In the data rows, 50 means zero.
Some points:
65 69 23 82 40 71 50 50 99 80 63 34 79 39 99 62 11 72 45 52 94 49 57 37 27 46 49 90 50 39 57 48 25 51 34 34 75 99 43 39 88 48 50 59 31 43 57 53
52 72 39 44 60 36 31 55 61 32 53 51 58 27 35 33 43 50 44 48 64 21 56 42 68 55 73 66 38 63 31 25 35 60 81 52 75 35 32 36 51 42 77 58 44 50 63 30
53 56 33 77 48 52 49 48 50 26 53 42 49 18 71 74 50 52 59 52 46 53 48 50 51 59 35 45 18 30 48 71 39 16 39 50 81 60 66 93 68 14 57 23 22 49 81 80
30 37 68 25 46 62 38 39 31 58 22 06 42 24 75 70 46 86 46 48 40 45 51 59 04 56 55 94 51 46 63 56 67 48 62 95 55 99 33 51 47 49 55 53 34 53 52 28
40 49 42 31 79 60 73 69 64 44 13 64 51 46 57 45 27 19 27 40 57 32 65 50 57 81 81 28 60 44 69 68 45 53 54 59 44 66 39 48 67 36 44 38 33 56 30 76
44 40 32 60 36 44 54 55 57 41 54 00 55 62 21 60 58 73 62 59 72 66 51 75 82 89 51 37 41 48 37 66 45 43 60 39 71 78 56 50 61 75 50 50 57 38 17 39
36 60 18 35 35 69 46 36 57 52 58 55 30 57 55 62 52 38 58 47 66 41 42 42 32 51 84 54 43 41 59 78 54 51 45 34 47 17 84 34 49 86 46 76 92 49 57 75
51 74 73 71 66 51 72 17 63 46 60 35 56 62 69 45 59 76 37 49 39 47 52 61 67 81 73 44 73 05 34 30 68 28 72 46 25 57 59 56 81 61 62 69 40 18 24 62
62 79 49 33 36 28 45 50 57 21 87 34 52 41 73 52 28 47 16 85 37 56 41 65 62 61 25 44 60 47 57 38 74 54 69 41 56 35 58 76 46 55 58 43 47 61 26 55
24 39 28 59 49 59 54 20 62 70 47 87 39 32 52 40 66 58 51 27 29 41 77 59 71 45 61 70 62 38 70 28 71 53 48 98 84 35 33 63 72 90 71 27 46 59 60 46
83 75 86 47 36 99 95 47 56 42 44 32 46 41 39 99 37 82 44 52 67 56 97 28 47 61 36 39 35 67 50 41 54 53 55 49 73 39 42 57 44 44 52 49 98 73 39 72
41 56 48 87 72 50 37 38 35 69 57 35 59 47 77 47 56 77 19 48 38 35 62 39 34 56 79 53 68 99 60 54 15 42 59 56 67 30 56 41 42 60 71 25 53 49 33 78
62 56 57 27 44 68 17 51 53 74 56 50 50 52 65 43 47 30 39 29 62 45 51 69 53 36 69 29 87 32 58 38 32 56 68 52 55 74 47 76 46 22 26 17 50 55 36 34
26 46 76 58 72 64 64 55 49 82 66 65 60 63 28 42 20 54 61 52 61 52 53 80 36 59 11 76 47 32 76 59 37 44 71 09 66 36 64 66 37 61 61 70 46 66 85 49
21 41 43 65 45 52 58 57 64 52 47 47 50 20 80 65 64 37 39 63 40 16 70 55 51 54 25 66 51 46 57 35 60 70 35 36 37 78 76 51 84 69 49 40 75 50 20 57
80 48 55 47 73 44 29 37 99 49 40 78 35 50 68 66 83 79 32 79 75 75 29 45 22 76 60 76 60 31 42 30 31 51 33 65 65 64 27 30 95 47 61 52 47 95 61 46
67 46 55 59 30 03 27 43 62 65 30 49 41 70 69 57 25 64 50 69 24 80 70 34 31 39 60 37 20 54 88 12 45 48 92 84 51 57 63 52 49 61 59 56 69 06 63 39
48 30 37 71 31 52 71 25 54 14 56 86 80 65 56 58 37 61 61 10 31 58 61 57 45 64 57 72 85 66 65 07 13 42 39 50 69 61 64 32 44 49 22 58 39 21 39 42
78 71 32 51 49 45 56 50 85 99 83 55 19 47 28 67 66 59 45 46 79 28 42 75 46 47 61 90 52 42 81 43 43 24 75 79 75 94 65 76 96 44 26 43 71 31 21 99
56 38 47 70 64 45 70 77 58 48 43 32 42 53 75 29 64 56 45 54 59 52 84 72 71 55 77 35 30 70 73 46 21 66 56 38 17 62 47 86 60 59 54 35 64 75 76 69
62 42 45 34 40 50 50 32 48 77 67 48 67 46 38 31 22 42 15 56 46 54 70 66 54 95 52 34 39 35 52 76 23 54 39 71 46 70 57 56 61 36 39 94 61 71 43 36
38 67 37 41 87 32 29 42 74 55 84 67 74 30 32 72 49 59 67 54 58 75 62 15 39 52 63 31 75 61 53 53 63 41 38 57 38 59 70 69 70 29 51 43 75 41 47 46
38 40 42 69 66 56 44 58 45 30 63 33 69 63 45 33 42 42 40 63 65 70 59 44 31 36 68 46 22 43 56 19 80 67 55 60 66 68 25 17 46 59 30 18 58 69 45 47
39 43 41 49 50 91 13 82 58 49 55 33 58 67 67 57 63 57 69 71 53 54 36 71 58 70 48 47 78 65 67 47 51 63 54 99 64 43 62 34 32 43 79 67 31 28 42 77
40 65 59 48 57 49 44 65 73 59 45 51 42 37 72 38 67 61 44 31 30 54 32 31 51 41 37 35 32 39 50 67 02 41 49 66 45 41 73 41 57 49 55 61 86 19 33 33
80 42 69 59 70 49 40 37 32 60 32 52 33 42 51 53 23 27 25 39 72 57 45 27 57 51 48 85 33 53 41 65 41 17 61 74 43 46 65 62 42 69 50 35 13 37 42 82
45 60 81 12 56 50 44 16 67 29 34 48 48 46 33 41 31 44 55 58 43 65 36 16 56 45 51 71 47 38 67 52 43 62 55 25 79 35 58 79 76 52 58 28 37 44 29 69
52 36 45 26 33 83 39 21 90 65 84 37 39 50 73 19 27 51 42 60 50 41 73 57 41 60 65 85 39 79 55 36 45 35 43 40 49 77 76 94 78 46 53 37 49 37 36 51
46 40 48 67 57 69 61 30 82 63 55 43 28 24 17 49 64 52 30 32 32 49 45 42 24 56 47 38 73 52 72 69 59 70 61 50 26 57 72 61 50 12 29 34 58 49 59 17
53 37 57 43 41 39 71 20 67 29 54 91 67 40 71 34 76 74 49 53 82 48 61 55 42 13 56 46 28 34 43 76 34 33 58 57 33 64 71 71 34 59 79 29 56 62 34 60
57 51 51 40 76 81 43 52 00 30 91 62 51 43 62 32 44 71 44 51 51 67 39 24 65 31 21 47 52 50 62 50 43 47 38 74 32 64 35 55 66 66 11 53 82 48 56 70
73 49 35 36 29 52 68 33 53 20 63 27 31 37 22 44 45 56 59 64 71 51 55 63 47 31 50 36 50 74 74 47 61 36 35 56 34 50 50 73 85 50 58 59 32 38 58 39
72 52 73 34 31 52 32 01 38 91 26 48 79 60 61 55 63 63 96 61 27 28 77 53 70 43 49 22 47 58 56 35 53 33 42 29 38 60 29 39 53 20 67 59 64 64 65 88
50 66 55 53 45 39 57 39 56 15 29 26 54 59 61 60 24 60 42 13 51 45 34 62 57 44 79 79 56 65 99 28 24 70 38 93 75 51 56 77 48 46 59 74 72 75 42 45
75 74 30 63 68 61 55 47 42 70 53 45 83 36 50 70 31 79 26 38 25 41 28 74 65 24 55 71 51 59 53 78 67 86 41 52 22 35 34 52 54 48 94 53 51 34 62 48
56 62 72 40 72 31 43 60 69 37 72 46 58 09 49 46 58 42 67 59 52 57 90 54 39 41 66 33 89 73 89 64 52 42 52 56 81 68 55 21 38 77 45 73 14 26 58 51
72 52 38 48 70 46 56 44 99 60 55 49 21 79 78 50 41 59 59 55 38 77 54 38 66 51 22 74 65 79 48 53 65 68 25 56 55 86 68 76 47 66 43 62 52 51 71 78
39 21 79 71 18 53 48 47 49 40 94 67 54 47 50 59 40 64 68 64 71 22 29 23 59 60 53 65 69 73 59 65 45 61 84 50 40 61 28 68 98 14 51 54 55 35 61 74
79 56 29 74 83 56 74 24 37 70 47 59 14 54 36 35 31 47 69 99 50 16 47 51 57 22 58 98 51 48 47 34 46 78 34 59 69 81 56 17 30 19 62 59 62 38 23 38
61 38 10 30 44 34 43 70 32 53 26 83 81 55 56 47 62 77 66 55 62 42 78 31 43 77 56 83 49 49 51 64 62 55 59 62 80 67 45 79 30 50 39 36 67 13 40 23
44 67 43 42 17 26 47 59 31 56 34 42 26 22 54 64 46 41 33 65 75 77 64 36 63 66 75 90 78 50 56 46 47 67 43 39 43 49 47 31 39 41 38 42 66 56 76 77
47 52 41 46 40 36 78 34 55 62 65 54 62 86 55 54 60 91 36 70 60 76 61 65 53 41 74 35 65 53 68 52 40 77 35 96 99 34 52 61 51 32 35 36 32 47 54 50
53 71 48 49 84 48 49 64 31 51 54 54 25 70 41 44 41 69 84 56 69 38 50 68 35 87 73 52 47 49 56 32 35 50 44 37 44 47 84 75 70 54 49 24 52 47 73 45
71 44 06 39 39 40 84 45 56 60 39 26 51 51 59 34 44 78 50 46 29 43 61 30 30 63 58 56 58 65 80 86 80 11 75 69 73 29 46 27 71 64 40 52 42 54 53 48
73 42 69 72 47 48 27 60 62 74 36 66 46 58 28 59 41 47 55 48 66 33 51 38 68 47 31 44 57 33 54 53 61 62 88 64 60 60 57 60 81 77 39 59 47 68 56 39
25 54 29 52 54 62 82 56 56 45 23 49 46 61 44 27 58 47 21 40 57 64 55 20 57 44 24 30 73 29 65 37 47 66 73 36 55 83 47 73 65 48 84 46 49 23 75 76
33 72 51 56 71 56 36 50 38 31 49 43 15 50 69 51 50 74 92 12 32 42 37 40 51 52 57 35 50 50 27 49 75 51 60 48 79 68 60 61 65 41 50 65 59 64 54 54
65 14 56 60 51 56 60 71 57 49 47 20 78 43 45 38 66 75 50 72 55 48 36 33 46 28 46 60 57 09 57 28 53 42 36 49 43 40 55 72 47 51 35 53 53 42 27 70
47 48 33 56 24 57 45 65 56 76 63 34 50 39 16 49 75 79 43 68 15 45 53 25 41 61 61 66 65 36 75 34 09 51 63 71 61 48 48 66 22 68 55 33 25 60 59 50
50 27 49 45 35 59 60 45 62 78 52 50 43 08 68 25 27 62 62 57 41 61 51 48 79 54 62 26 55 55 11 51 57 59 22 55 83 40 51 81 57 66 35 57 51 60 41 66
99 16 47 75 49 99 44 66 45 27 70 65 53 58 43 86 50 19 42 50 11 66 74 57 34 45 93 59 56 27 48 59 47 37 44 45 82 54 23 65 49 53 86 69 70 55 57 61
56 49 48 30 55 30 66 76 56 47 81 65 44 82 99 64 62 44 40 50 43 28 58 48 54 33 53 69 50 33 65 65 72 54 71 32 62 71 46 50 54 42 34 61 33 54 54 50
78 50 36 82 25 53 50 32 65 39 38 54 42 35 63 44 51 20 52 54 83 12 57 38 13 71 24 26 74 70 35 36 47 62 48 73 51 42 29 99 53 79 52 79 62 38 54 57
32 59 47 60 47 66 41 54 63 32 36 41 69 53 41 58 51 26 68 76 60 39 44 38 42 33 73 37 11 44 74 71 49 36 21 65 55 56 80 68 71 32 56 64 52 35 49 59
50 58 44 74 58 40 74 43 59 66 74 30 57 77 64 48 28 27 77 56 28 33 30 37 07 59 33 34 43 54 58 58 45 71 55 66 62 39 53 65 69 59 44 12 46 81 34 56
33 27 35 64 58 53 56 56 32 63 26 54 29 24 79 57 25 72 56 68 47 79 90 53 29 38 49 55 75 37 73 23 33 48 68 63 80 06 65 52 82 14 45 72 47 41 25 55
50 32 54 64 27 27 25 57 44 61 77 29 25 53 47 38 57 31 49 23 63 74 68 66 41 42 46 76 51 39 52 38 64 41 23 46 45 39 60 36 95 49 82 38 61 57 56 41
64 28 54 52 57 33 17 47 70 45 32 34 74 62 43 59 45 52 46 37 43 49 66 58 39 81 29 64 58 54 38 57 67 86 21 46 35 22 66 47 51 40 35 23 36 28 48 80
65 64 45 61 32 48 60 76 48 72 35 79 85 16 24 51 32 51 45 44 50 60 27 72 64 42 36 45 45 79 51 26 58 37 50 66 65 95 91 31 83 58 47 30 45 61 53 80
41 52 30 48 40 72 51 29 49 46 38 66 32 50 64 76 52 48 51 56 81 70 42 99 44 21 33 27 64 66 45 60 61 65 73 42 53 51 54 60 43 48 57 30 50 49 35 49
38 72 62 96 40 32 55 61 71 36 54 65 54 37 53 52 42 74 59 60 53 68 88 63 50 72 55 82 70 33 81 74 75 46 50 86 61 47 58 71 33 33 69 42 67 45 37 44
37 33 92 34 44 37 63 94 59 52 39 60 44 73 33 50 68 60 47 58 35 50 64 53 37 37 46 60 51 90 60 73 35 49 31 45 56 58 45 62 83 56 64 59 47 57 06 50
32 68 47 31 48 43 63 71 86 58 69 23 53 51 45 19 40 54 37 39 52 33 66 56 26 31 34 65 57 31 19 25 38 51 38 70 73 63 59 67 57 18 66 64 65 39 67 96
75 29 68 77 59 48 60 29 44 24 43 20 48 56 53 40 52 59 46 68 46 41 94 45 43 33 58 63 99 54 32 72 30 38 68 88 78 69 99 36 46 41 63 38 61 69 71 49
29 34 18 11 59 41 68 34 38 37 53 38 90 65 51 91 68 38 45 65 49 28 51 52 59 53 31 67 63 47 47 32 31 36 63 69 43 36 87 57 79 53 47 62 53 70 74 54
90 30 28 48 76 43 41 42 65 36 47 47 50 34 63 16 61 61 57 28 56 56 57 72 48 71 07 59 48 57 99 42 49 27 63 69 70 34 47 36 39 14 52 52 76 63 30 58
27 70 52 69 31 42 22 17 45 42 48 50 40 59 47 48 75 39 28 63 36 49 42 54 51 68 25 62 45 53 57 64 34 46 45 38 95 66 26 29 25 52 39 41 75 32 51 52
55 36 64 29 28 58 69 50 43 65 52 58 48 56 64 43 33 58 66 37 64 81 17 43 20 63 64 47 70 33 54 41 57 46 55 49 37 56 83 58 29 69 62 52 48 54 46 59
There is one direction along which these points spread out most. Take the direction at right angles to it along which they spread out most. Go by this last direction. Where along it does each point below lie, from 0 to 99? 50 is the average, and the first point above lies past it. One standard deviation of the points above along it is 16.
55 86 53 52 16 75 68 43 65 21 57 73 23 41 52 36 69 60 68 52 24 53 71 60 48 71 45 56 25 37 58 52 30 83 52 73 20 45 62 32 64 43 21 56 05 43 60 68 44
75 99 65 48 33 75 54 53 13 63 74 63 78 62 59 41 58 42 36 43 54 49 99 39 33 69 42 51 37 46 45 40 68 57 46 75 62 55 85 73 67 44 59 56 60 66 42 65 44
58 42 74 61 55 68 34 29 49 49 42 36 60 46 64 32 72 91 28 42 95 12 72 40 49 49 62 53 50 44 99 43 71 75 27 60 99 39 79 45 49 61 47 50 39 29 63 55 54
67 42 50 56 58 23 62 55 34 84 74 41 32 32 70 80 87 36 39 30 63 47 41 39 63 47 40 44 29 55 49 33 35 62 38 39 60 45 67 65 39 42 42 82 14 46 45 32 47
65 71 37 61 23 55 64 60 35 55 35 60 36 86 48 34 65 48 30 42 55 52 26 19 47 68 54 38 72 63 63 41 68 26 14 36 55 64 66 61 63 22 79 51 42 54 35 39 45
44 62 26 59 60 71 15 59 68 41 37 65 33 66 21 72 42 82 19 48 34 28 80 62 34 24 48 45 44 59 34 31 56 11 47 32 34 49 59 70 37 58 18 61 32 69 38 59 43
99 69 59 36 57 99 85 47 63 66 59 22 59 49 52 97 78 10 86 26 45 64 92 25 72 44 44 72 54 48 48 38 41 43 59 60 64 47 46 47 55 51 69 17 66 30 48 36 47
42 53 23 54 30 28 33 44 51 47 67 39 26 71 46 63 08 77 73 19 73 26 93 26 74 33 41 47 75 20 83 61 24 50 27 80 45 61 42 33 36 58 74 35 31 68 17 56 54
18 29 58 59 73 31 81 15 56 67 71 51 53 57 34 69 54 34 42 33 73 54 56 52 35 67 67 45 24 53 41 36 73 46 39 69 42 64 33 61 35 32 59 61 46 34 49 79 45
73 77 66 56 48 39 49 39 41 60 37 40 59 57 47 67 47 33 50 45 48 47 50 90 48 27 63 51 76 26 55 70 30 43 27 62 60 60 38 83 82 64 09 39 69 22 69 57 52
99 21 78 20 47 80 80 63 53 38 74 61 20 49 58 99 15 70 16 54 40 08 74 58 42 69 40 21 47 37 51 35 41 45 29 68 85 51 60 22 51 51 91 04 91 08 80 46 44
23 66 64 54 52 74 60 60 70 64 38 51 48 82 68 36 38 45 39 66 84 58 57 54 66 45 35 66 56 64 44 50 47 06 42 84 40 19 14 42 49 48 31 42 50 34 73 19 48
43 71 69 52 50 37 75 63 59 46 51 49 51 22 68 54 52 49 72 60 44 23 34 57 34 64 54 55 65 40 67 26 51 11 17 56 47 46 34 68 28 62 42 37 50 62 42 48 45
60 41 62 60 17 40 58 68 86 49 52 48 56 48 58 39 43 58 52 27 56 32 36 54 66 29 79 68 48 49 37 51 72 46 65 53 61 30 64 20 23 23 22 49 67 62 68 45 48
33 33 57 83 48 57 45 40 61 58 51 52 42 54 75 66 37 59 27 69 44 40 55 31 99 71 67 62 67 53 99 35 66 23 35 80 71 66 83 55 42 47 48 47 55 62 63 29 60
